One vector is turned by the same rotation once a tick. Each row is the vector after some number of ticks, and that number follows the row.
The counts run from 0 to 623.
[-18,  20,  -2,  14, -12,   6,  34,   0,  19, -19,   1,  10, -14, -27,  11,
   4,  35,   4, -17,  18,   5,  -2, -14, -14, -11,  15,  15,  15,  -6,  -8,
  14,  -3, -13, -12,  -5, -11, -18,   2, -11, -12,  12,   5]
255
[  0,   2,  13,  -6, -12,  16,  -2,  22,  27,  -6, -12, -17,   4, -12, -30,
  -9,  18,   1, -11,   0,  25,  -2,  -6,  17,  14, -20,   2,  -1,   1,  17,
 -19, -29,  -9,  10,  27,   4,  -4, -13, -18,   7,  13, -12]
35
[  2,  26,   4,   2, -17,  27,  12,  21,   3,  -6, -13,   0,   5,   1,  14,
  -5,  24,   3,   1, -21,   9,   3,   7,  21,  -1,  10,  11,  14,   5,  32,
 -13, -22,  -4,  19,  -8,  20,  10,  -5, -18,   7,  27, -11]
375
[  6, -18,  -1,  12, -13,  17,  43,  -2,  36, -17, -14,  -4,  -1,   2,   7,
   7,  -5,   6,  21,   4,  16,   0,   0, -15, -17, -17,  26,   1,   6,  22,
  -6,  -5,   8,   2, -17,   0, -14, -13,  15,  -9,   7, -21]
295
[ -3, -40,  -7,   3, -20, -13,  -2, -11,  17, -14,   2, -17, -17,  -4,   1,
  15,  -7,  -4,   1,  18,   1,   4, -26,  -9, -17, -39,  11,   8,   8,  18,
  -5,   5,  -1, -25,   5, -16,   3,   3,  13, -21,   4,   7]
568
[-12, -19, -13,  19, -27, -12,  16,  14,   4,  13,   5,  -6,  -3, -12,  14,
  15,  -1,  12,  10,   0, -10,  14,  -4,  10, -14, -17,   8,  22,  -7,  41,
 -10,  23,   5,   8,  -1, -14,  17, -10,   3,  -9,  26,   2]
362
[ -1,   5,  -4,  26,  -6,   9,  26,   2,  25, -18,  -6,   3,   2,   1,  22,
  11,   9,   6,  -1,   8,  21,   8,  -6,   3, -24,   8,  21,   6,  10,  40,
 -17,  -2,  -8,   1, -16,   2, -24,  -6,   1,  -8,  20,   2]
433
[  5,  28,  -8,  -5, -11,  34,  16,  16,  20, -32,  -1,   6,  -7, -12, -10,
  -7,  27,   5,  11,   2,   3, -18, -13,  -2,  -1,  -1,   2,  15,  -6,  -5,
  18, -33,  14,   5,   3,  16,   0,  10,  -4, -24, -12, -10]
313
[-13, -18,  -8,  13,  -6,  12,  34,   2,  30,  13,  -1,   2,  -6,  -5, -19,
   6,  -2,   3,  22,   2,   3,   1,  -7,  -3, -17, -10,   9,  12, -11,  45,
  -7,  -5, -16,  24,  16, -23,  -7, -13,   1,  -8,  12, -11]
288
[-19,  -8, -10,  -7, -29,  -1,   9, -14, -14, -14, -14, -11,  10,  -2,  14,
   9,  -4, -10,  -1, -31,  -6,  17,  -9,  -4,   3, -30,  21,   6,  17,  -7,
   4,   0,  11, -22, -14,   4,  33,   0,  -8,   8,  30,   6]
608
[  9,   9, -12,  -6, -25,   6, -23,   8, -11, -25,  -8,  -9,  -3, -10,   7,
 -19,  14,  -1, -18,  -4, -11,  16, -19,  18,  16, -30,  10,  14,   4,  -3,
  -3, -21,   6, -16,   3,  27,  13, -14, -17,   1,  10,   0]
101
[  6,  14,  -5, -10, -22,  38,   7,  27,  16,  -1,  -8,  -8,  -1,  -7,  13,
  -3,  19,  -5,  11, -13,  18, -10,  17,   5,   0, -13,  11,   5,  -3,  23,
 -14, -23,  -2,  19,  -7,  28,   8,  -3, -13,  -4,  14, -23]
306
[-18,  12,  -3,  14,   7,  11,  17,   7,  20,   9,  -6, -15,   1, -13, -28,
   7,  21,   1,   5,  -5,   9,  -2, -22,  18,  -9,  -2,  -1,  19,  -2,  25,
  15, -13,  17,  14,  25, -23,  15,   3,   1, -17,  15,  28]
592
[-27,  10,   0,  22,  -4,   9,  23,   5,  15,  21,   1,  -4,   2, -30, -22,
   7,  23,  -1,  -3,  -1,  10,   6, -13,   4,  -3,   7,   1,  16, -13,  23,
   5,  -1, -11,  16,  25, -27,  -3,  -7, -19,   0,  23,  13]
46
[ -3,  -4,   6,  10,   8,   2,  32,  -2,  28, -19,  -8,  17,  10,  19, -32,
  -4,   2,  23,  14,   6,  -3,  -9, -20,   5,   6,   6,   7,  25,  -1,  25,
  -3, -12,  -8,  15,  12, -27, -19, -16,   2,   4,   7, -20]
283
[ 10,   1,   0,  -9,  -9,  19,  10, -14,  12, -44, -17,  -9,   4,  22,  12,
  -8,  -1,   1,   9, -15,  13,   0, -13,   9,  -9, -20,  23,   8,  26,   4,
   6, -22,  26, -13, -20,  19,   4,   2,  12,  -8,  11,  -1]
302
[ -9, -33, -10,  11, -27, -23,   0,   5,  -1,   7,  12,   0, -18, -10,  -4,
   3,   1,  11,  -3,  12, -28,  11, -25,   6,  -2, -20,   1,  31, -12,  16,
  -5,  11,  -5,  -8,  15, -31,  11, -21,  -3,  -3,  16,  -2]
494
[-17,  -3,  -1, -16, -39,  19,  16,  12,  18,  13,  -4, -15,  -6,  -3,   7,
  24,  24, -13,   7, -20,  20,  -8,  18,  -7,   2, -19,   8, -10,   0,  16,
 -25,  -5, -18,   1,  -2,   5,  19,  17, -19,   3,  32,  -5]
541
[-26, -14,  25,  -3,  -5,  10,  38,  -9,  16,   9,  -3, -18, -17,  -1, -19,
  13,  11,  -7,   8, -10,  17,  -8, -17,   3, -15,  -6,   6,  10, -10,   7,
  28, -13,   8,   7,  13, -39,  15,   0,   0,   3,  21,   8]
460
[  6,  16,  11,   0,   0,  15,   4,  15,  35, -35,  -7,  -5,  -3,  -1, -18,
 -18,  29,  13, -16,   8,  22, -16, -11,  12,  15,   3,   6,  12,   7,   1,
  -4, -38,   4,  -2,  15,   6, -17,  -7,  -9,  -5,  -3,  -6]
105
[-16,   6, -14,  12, -22,  -5,  24,  -3,  27, -22,  -2,   6,  12, -38,  15,
  15,  19,  -1,  -5,  15,   9,   4,  -6, -25,  -5,  -2,  19,   0,   7,   2,
 -11,  11, -14, -22, -10,   2, -20,   2,  -3, -14,  13,  -3]
192
[  2,  -1,   6,  17, -26,   4,  16,  -7,   3, -19,   4,  12, -30,  -1,  35,
 -10,  10,   7, -15,  12,  -6,   9, -13,   5, -20,   8,  22,  20,  -2,  15,
   4,  -2,  -3, -14, -20,  -1, -14, -23, -18,   3,  21,  -8]
19
[-14,  -8, -17, -10,   2,   4,  -9,  -3,  14, -12, -12,  -7,  20,  17, -32,
  13,   4,  -3,   8, -24,   1,  -2, -22,  16,  16, -18,   0,   3,  13,  28,
 -14, -16, -15,   4,  22,  -8,  20,  16,  -9,  -6,  21,  15]
206
[-12, -19,  -2,  19, -23,  -9,  13,   8,   4,  11,  11,   4, -24, -10,   7,
   4,  10,   9,  -5,  17, -14,  18,  -8,   7, -13,  -4,   2,  25, -15,  38,
 -12,  15, -22,   3,  10, -26,  -3, -26, -15,   6,  26,  -7]
495
[-21, -14, -19,   8, -17,  -1,  11, -14,  24, -25,  -6,  -7,   9, -29,   0,
  14,   9, -13,  -2,   4,   9,   8, -17, -29,  -6, -33,  22,  -4,  13,   1,
 -10,   6, -11, -29,  -1,   1,  -9,   5,  -1, -22,   8,   6]
193
[-13,   8, -10,  -2, -27,  18,  17,  12,   3,  -2,  -9,   8,  18,   7,  10,
   8,  13,   4,   6, -25,   3,   6,  16,   5,  17,   4,  11,   4,   3,  30,
 -27,   0, -26,  12,  -8,   9,   6,  -1, -28,  18,  37, -14]
64
[-16,   6,  -3,  -2, -32,   1,  15, -17, -15, -28, -11,   6,  -6,  -4,  26,
   2,  13,  -6, -10, -19, -10,  10, -13,  -5,   2,  -7,  27,   7,  10, -16,
  12,  -2,  -2, -27, -23,   5,  11,   5, -22,   7,  29,   1]
469
[  2,   7, -14,  10,  -3,  -8,  -1,  -6,  -1, -39,  -4,  24,  15,  13, -13,
 -18,  12,  17,  -8,  -1, -27,   2, -33,  12,  24,   2,   1,  29,   8,   2,
   1, -12,  -7,  -9,   5,  -3,  -3, -10, -10,  -3,   7,  -2]
348
[  5, -13, -11,  -2, -13,  -6, -12,  15,  29, -12, -10, -32,  16,   9, -14,
   5,   3,   8,   7,  -5,  17,   4, -12,  24,   6, -35,   3,  11,  17,  22,
 -22, -14,  18,   0,  13,   7,  18,   3,  16, -15,   5,   5]
511
[ -4,   7,   0, -12, -26,   9,  -6,  14,  -7,  -5,  -3, -17, -14,  15,  23,
   1,  19,  -3,  -7, -21,   2,   0,  -2,  35,  -6,  -8,   8,  17,   4,  18,
  -1, -10,  14,   3,  -3,  10,  36,   6, -13,  -1,  29,  16]
235
[ -4,  -7,  -4, -15, -18,   8,   4,   9,   4,  -3,  -3, -18,  -9,  -9, -24,
 -15,  10,  -4,   9, -11, -10,  -8, -22,   6,   8, -34,  -5,  22, -11, -13,
  27, -31,  21,  -2,  21, -14,  28,  -7,   0,  -9,  -3,  -7]
315
[-13,  27,   8,   7,  -7,  14,  17,  21,  23,  -1,   5,   1, -17, -16, -12,
  -6,  43,   6, -14,  12,  10, -12, -13,  15,   4,  19,  -3,  19, -16,   9,
   6, -20, -10,  10,  20, -16,  -3,  -3, -25,  -1,  17,   2]
179
[  7, -18,  13,   6, -22, -15,   0,  23,  18, -17,  -4, -16,   3,  13,   9,
  -3,   4,  21, -12,   9,  12,   3,   3,  22,   6, -15,  16,  11,  11,  18,
 -34,   0,   8,  -2, -11,   4,  -1, -22,   4,  12,  22, -14]
576
